In the data rows, the value 128 means zero.
Each row has a hidden score. How much does it go up from the first row of each pair to the second? 10 means little or no change, 20 a big rise and 0 a big fall. The score is a weighted sum of the row's numbers plus the product of two more (or one squared), each taken from its middle value.
[119 165  91 126 140  87 143 139  97 105 104  86 145 162 136 103]
[139 151 117 130 142 114 129 118  97 106 105 128 154 130 114 121] -> 8
[137 130 153 117  64 145 113 114 129 152 180 141 141 107 154 152]
[164 136 176  98 113 162 115 149 137 167 152 206 103  67 159 158] -> 11
[138 187 131 118 120 146 133 125 163 100 137 142  71 134 121 132]
[107 131 120 158  92 131 145 121 139 143 121  96 150 155  69 105] -> 3
[144 201 121 152 195 103  94 143  85  68 126  90 194 141 102 116]
[119 163 115 124 157  99 150 164 108 137 130 144 165 146 117  91] -> 14
[177  90 164 116 116 180 139  94 163 180 166 157 100  73 181 189]
[175  81 203 131  78 198 188 113 163 141 188 201  80  47 165 188] -> 14
[121 144  84 158 156  89  77 150 125 106 113 114 150 157  59 113]
[ 68 164  79 122 131  84 107 118 104 120  63 151 167 156  77 100] -> 9
[150 165 110 157 174 116 128 167 104  89  83 103 118 130  90 137]
[ 94 139 109 142 132 108  86 147 150 101 103 137 126 152  75 104] -> 9
[108  70 110 152  92 136 131 127 141 146 138 113 101 136 108 111]
[117 177 113 118 156  95 111 106 131  88 103 143 160 150 116  86] -> 8
[ 78 121  98 173 112 105 170 150  99 153 114 100 160 155 120 114]
[105 140 107 158 169 114 120 147 141 143 117 128 117 131 142 122] -> 5
[ 97 141  89 155 155  94 114  93 124 118 129 122 146 155 108 115]
[111 166 113 112 130 125 110 146 153 107 116 123 189 147 127  99] -> 6
[204  80 202  93  98 206 187 115 185 191 171 175  80  66 153 185]
[112  98 107 121 156  91 145 118 113 119 131 125 154 157 131 129] -> 12
[153 126 111 138 150 116  50 156 117 106  93 146 132 141 108 119]
[145 130 112 173 155 124 127 142 118 137  93 130  90 138 162 138] -> 13
[ 83 154 112 123 128  91 128  87 104 120 149 104 127 150  89 126]
[124 155  99 138 151 113 103 127 132  54 169 116 160 154  72 126] -> 10
[147 165 193  93  93 192 160 104 193 124 117 165  82  84 193 157]
[ 97 120 125 171  99 111 142 125 115 154 125 124 137 151 113  90] -> 7
[200  74 199 110  98 207 140 114 143 151 128 198  80  26 213 202]
[162 153 131 131 149 123 141 154 148 148 138 132 129 122 150 141] -> 11
[ 97 132 118 112 153 128 115 109 118 101 138  89 146 149 112  98]
[131 118 107 144 134 100  93 131 119  85 125 146 157 139 100 105] -> 12
[107  76 145 136  98 152 119 100 157 154 115 132 121 109 148 133]
[194 122 185 148  91 185 140 112 171 128 174 166  71  60 171 185] -> 16
[ 76 151  90 120 130 114 141 124 129 131 125 101 168 157 137 119]
[125 105 148 109 135 143 169 102 174 130 132 153 137 115 146 111] -> 9
[111 143 108 132 135 121 141 150  85 118 105  58 132 148 133 109]
[102 120 128 117 129 150  93 137 151 133 151 160  97 126 124 135] -> 8
[124 106 133 104  95 159 133 110 172 130 150 147 134 118 153 145]
[139  57 155  65  74 164 121 114 160 182 173 165  71  84 164 159] -> 10
[188  98 183  97  84 182 159 135 158 167 162 163  80  61 197 221]
[126 148  90 136 172 102 114 152  83 118 128  93 161 162  74 116] -> 11
[182 101 200 126 101 203 131  86 111 192 179 166 113  63 145 217]
[131  69 170  90  76 163 127 116 173  97 163 112 121  94 163 160] -> 9
[137 144 123 156 145 127 101 124 122  93  84 110 133 129 145 105]
[109 159  98 132 139  85 127 118 122 108 125  98 151 146 137 105] -> 12
[161 103 216 120  66 203 161 123 134 163 153 165 107  59 208 202]
[119 189 108 124 142  81 109 132 106  77 117 120 195 164  98  72] -> 12
[112  81 158 131  59 161 147 102 133 142 153 115 124 100 176 119]
[120  81 166 100 119 161 128 135 144 135  96 123 102  96 150 140] -> 5
[196  76 217  87  82 220 177 132 145 161 199 156  61  42 226 179]
[215  63 210  72 116 221 159 142 148 146 171 203  52  43 196 204] -> 11
[101 106  98 134 127 119 143 124 157 117 133 146 151 143  78 108]
[136 143 165 126 115 148 164 131 100 145 124 144 100 105 163 162] -> 10
[ 77 110  93 132 102 100 153 109 160 132 105 109 159 161 123  84]
[143 129 107 142 150 115  73 140 130  83 134 111 133 125 109 106] -> 4
[151 186 101 126 154  92 117 136 120 143 127 134 111 147 160 103]
[123 132  85 134 161 106 106 134 132  70 142 100 141 155 114 100] -> 5
[103 156  93 123 145 102  80 111 131  83  89 119 119 154 109  90]
[174  99 162 104  84 185 140  78 134 147 161 162  65  93 148 179] -> 14
[130 137 142  80 125 123 153 137 115 101 122 150 100 122 153 143]
[132 151  85 157 112  88 123 116 110 127 153 105 157 144 132  92] -> 10
[ 91 134  87 148 129  84  94 131 125 109 121  64 172 165  74 103]
[152 152 111 160 174 116  57 141 106 120 116 164 146 138 128 133] -> 6
[100 105  87 146 112  94 126 126  90 107 110  90 157 172  84  73]
[136 163  95 137 171 123  78 124 100 125 111 113 148 156  95 119] -> 7
[193 102 187 121  91 193 159 109 123 163 141 139  62  69 183 185]
[ 97 125 103 129 102 115 152 106 116 114 127  99 144 148 104  99] -> 10
[126 108 149 140  74 141 163 117 143 161 141 138 136 113 136 137]
[113 133 116 150 109 126 128  88 103 107 156 133 140 153 111 148] -> 11
[130 159 136 118 117 118 125 117 127 120 131 158 132 130 140 118]
[ 97 170 128  80 136 101  96 100 124 163 141  89 124 130 113 122] -> 6
[112 137 107 131 131 101  89 132 110  69 115 160 188 142 135 102]
[104  44 160 114  68 161 175 108 173 191 154 114 125 105 145 159] -> 14
[173 152 156 134 147 149  99 102 138 123 123 147 144  85 148 144]
[116 148 123 122 140 111 108 154 133  68 113  93 125 148 112 130] -> 11
[117 103 122 138 126  91 116 148  92 105 121 146 145 147 101  95]
[ 92 107 117 135  86 108 123 126 144 100 135 122 125 123 128 134] -> 8
[138 136 122 103 115 138 114 109 121 152 139 134 157 122 148 132]
[135 142 111 133 164 117 159 108 115 104 127 137 110 150 113 116] -> 12
[119 135 112 102 144 120 126  98 138  82  97 106 158 140 107 123]
[ 44 111 103 106 107  86 155  86 133 121 128  94 147 159 132  80] -> 11
[158 148 121 160 115 132 113 136  97 123 136 105 136 133 114 149]
[ 64  99  77 159 131  86  77 128  95  90  98 109 191 176  87 100] -> 8
[143 101 167 155  96 168 152 129 149 138 130 150  83  97 142 157]
[112 173 114 116 150  95 122 116  80  96 115 103 127 158 121 125] -> 10
[106 120  77 176 169  62  92 104 160  96 103  93 140 179  71 117]
[ 92 128 113 104 152 110 139 110 142 134 121  85 134 150 148  87] -> 5
[136 146 131  88 108 125 161  88 152 100 129 176  98 120 113 139]
[ 86 100 107 141 118 105 113 134 133 169 118  87 152 144 119 101] -> 8
[124 103 136 149 142 126 136 115 143 163 125 116 142 127 188 135]
[118 150 113 133 148 102 132 128 137  72 129 131 147 148  81 104] -> 7
[134 161 132 192 144 114 131 132 151 106  90 118 139 130 133 104]
[139  90 161 140  96 165 176  87 159 136 146 120  80  82 167 159] -> 10
[102  92  84  91 118  96  88 135 135 142 112  94 149 137  85  88]
[136 128  89 136 188  82 121 126 136  59 104 128 161 146 105 104] -> 7
[189 106 204 154 100 193 178 126 182 190 150 165  72  57 179 195]
[134 176 102 153 182 108  93 100 103 106 127  90 195 154 138 109] -> 15
[126  90 171  74  96 161 139  96 188 156 149 126 120  84 144 156]
[138 147 176 142  68 175 130 101 143 152 157 158 109  75 164 155] -> 14
[164  79 187 122  66 194 130 137 147 172 148 145  96  69 144 153]
[109 132 133 140 111 124 137  99 130  99 102 120 135 125 110 133] -> 10
[106 162  95 163 139 116 121 126 110 112 137 112 169 147  90 106]
[129 157 103 161 157 110 152 162 106 106 160 123 152 159 123  99] -> 13
[146 156 102 156 172 102 101 143 112 120  90 129 132 153 113  91]
[ 80  92 105 149 123 103 129 120 122 110 134 106 165 151  84 111] -> 8
[ 65  92  66 156 136  84 137 130 104 133 120  91 143 186  72  97]
[148 151 126 145 155 119  97 166  82 132 120 114 132 141 140 129] -> 3
[144 136 107 165 164 121  97 111 107 104 138 129 125 148 132 114]
[114 163 108 155 169 117 121 157 116 109  88 102 109 148  95 145] -> 6
[197 118 222  66  82 206 162  92 154 220 182 159  88  44 151 204]
[109 108 128 115 143 127 154 115 111 153 139 150 123 132  95 125] -> 12
[100 113 131 125  92 124 203 114 145 144  89 157 129 134  99  94]
[ 58 124 110 141  67 115 142 141 132 140 135 112 105 157 104 127] -> 8
[ 80 174  98 133 137 105 125 129 162 140 123 137 104 163  67 100]
[130 120 170 126 109 149 155 104 138 124 140 138 114  99 169 141] -> 8
[ 72 138  66 136 115  92 109 125 129  88  77  94 161 165  92  69]
[125  92 154 100 100 151 139 120 157 157 107 153 120  94 144 139] -> 7
[171 139 121 136 152 122  65 147 111  91 141 154  98 132 127 116]
[123 159 114 146 160 109  90 187 106 120 132 129 156 153  98 123] -> 1
[122  89 157  99  93 167 152 110 125 193 148 136 126  98 158 151]
[158 147 132 166 164 117 105 137 128  76 141 109 151 144 134 129] -> 9
[106 101 137 129 117 147 162 138 149 162 143 183  70 125 147 118]
[ 75 118 108 116  86 129 160 135 145  90 133 141 119 130 124 109] -> 10
[ 96  64 142 133 106 156 167 125 132 162 164 126 105 120 141 175]
[ 53  90  89 160 133  92 126 137 115 143 133  95 172 155  86 136] -> 16
[ 88 152 128  85 137 132 146 128 141 140 143  91 147 146 101 112]
[124 172 112 139 128  90  66 123 114 133 131 124 164 147 115  72] -> 13
[114 138 156 101  89 141 104 136 129 170 146 174  97 103 134 150]
[ 85  87 149 110 124 123 153  90 126 134 153  93 140 119 132 112] -> 9
[154 123 137 111 138 116 125 114 122  89 148 142  98 116 153 152]
[ 85  98 106 138 125 115 157 113 142 106 113 120 111 145 114  98] -> 7
[121 143 118 119 159 125 142 149 117 109  91 113 129 136 150 117]
[135 130 127 131 140 123 116 110 142 116 101 132 116 128 180 134] -> 11
[117 112 126 107 109 150 142 114 155 121 144 105 112 110 104 152]
[ 65 152  87 145  80 109 147 104  98 125 116  95 146 158 108  40] -> 16
[127 172 153 131 118 137 130 108 163 185 188 171 165 129 181 138]
[126 122 128 119 174  97  86 152 102 115 117  96 159 146 112  86] -> 9
[155 123 171  85 125 162 173 124 123 140 137 146  98 116 159 153]
[119 150 138 126 127 135 132  97 132 126 119  96 132 111 111 126] -> 6
[109  86 139 114  93 153 136 104 135 170 112  94  97 120 143 124]
[108 138 105 155 113 117 108  84 128 165 127 122 148 149  69  82] -> 15
[136 143 124 142 158 110 136 123 122  90 127 119 125 144 130 137]
[127 138 120 163 165 100  78 130  95 112 117 119 124 170 102  99] -> 10
[136  95 166 116  98 166 161 138 151 202 185 128  80  93 174 166]
[115 101  94 163 138  98 124 108 119 131 130 145 142 144  97 101] -> 15
[ 84 125  88 148 154  80 113 113 118 107 104 125 134 157 110  93]
[ 99 126  94 172 128 112 135 107  93 104 120 127 111 153  98 113] -> 12
[107 120 121 149 104 112 153 108 150 167 128 111 139 121 127 132]
[170 106 162 117  87 168 146  83 157 158 135 108 103  84 126 164] -> 8
[143 128 105 150 184  94  58 137 152  55  72 118 142 152 142 101]
[176  92 170 118 116 168 147 167  75 176 140 160  82  84 180 191] -> 13
[141  81 157 133  95 166 184 119 131 185 171 119  99  89 127 174]
[167 133 188  73 115 177 154 132 153 155 174 135  75  80 165 177] -> 8
[188  68 177  95 109 176 135  75 170 166 152 156  36  96 160 175]
[127 150 103 150 173  99 113 108 110 113  89 101 150 143  91  97] -> 10
[104 165  96 116 107  95 108 131 127 117  77 127 180 168  87 130]
[177 132 175 139  87 193 134 111 166 145 166 144 102  64 165 164] -> 8
[109  83 113 157 118 122 153 143 144 155 153 169 128 131 158 123]
[117  87 120 117 120 129 136 136 155 120 118 107 133 116 161 113] -> 7
[117 116 116  97  95 117 113 146 103  97 116 172 157 152 118  91]
[113 110 137 116 134 123 137  81 119 112 105 124 131 118  88 126] -> 2
[124 141 111 119 132 104 150 144 127 124 127 112 153 140 128 111]
[110 101 141 139 111 153 138  94 120 141 140 113 116 110 150 161] -> 7
[130 161 110 144 151 120 106 170 127 127 128  89 124 145  72  98]
[122 143 123 134 125 124 138  92 120 141  80 131  89 149  82 109] -> 14
[137 153 130 137 144 121 126 108 130 117 118 167 111 150 148 108]
[102 124  98 120 147 106 108 164 163 140 102 109 162 145 122 128] -> 5
[ 87 124  98 115 159 101 135 145 105 127 148 145 160 158  85  92]
[226  79 223 101 108 224 143 106 152 184 190 151  27  30 182 208] -> 9
[119 116 112 106 130 104 119 128 101 130 119 147 131 150 109 102]
[113 129 130 133  72 137 127  96  82 153 115 123 143 129 159 113] -> 10
[ 90 110 124 116 132 118 115 117 126 160 142 135 133 112 112 147]
[137  88 152 135 105 150 150 131 167 131 149 141 113 106 163 137] -> 12
[144 112 130 128 131 114 123 159 116 153 133 124 158 107 128 153]
[136 171  99 178 171 110  64 168  94  86 101 101 116 147 140  94] -> 11
[135 150 121 122 173 119  97 132 127 113 106 157 148 150 119  95]
[105  93 114 123  91 134 134 107 161 172  84  98 151 129 132 123] -> 18
[136 172 113 169 192  85  64 131 122 144 142 113 150 176 107 106]
[136 180 118 148 185  92  96 195 134 113 127 119 129 156 142  79] -> 7
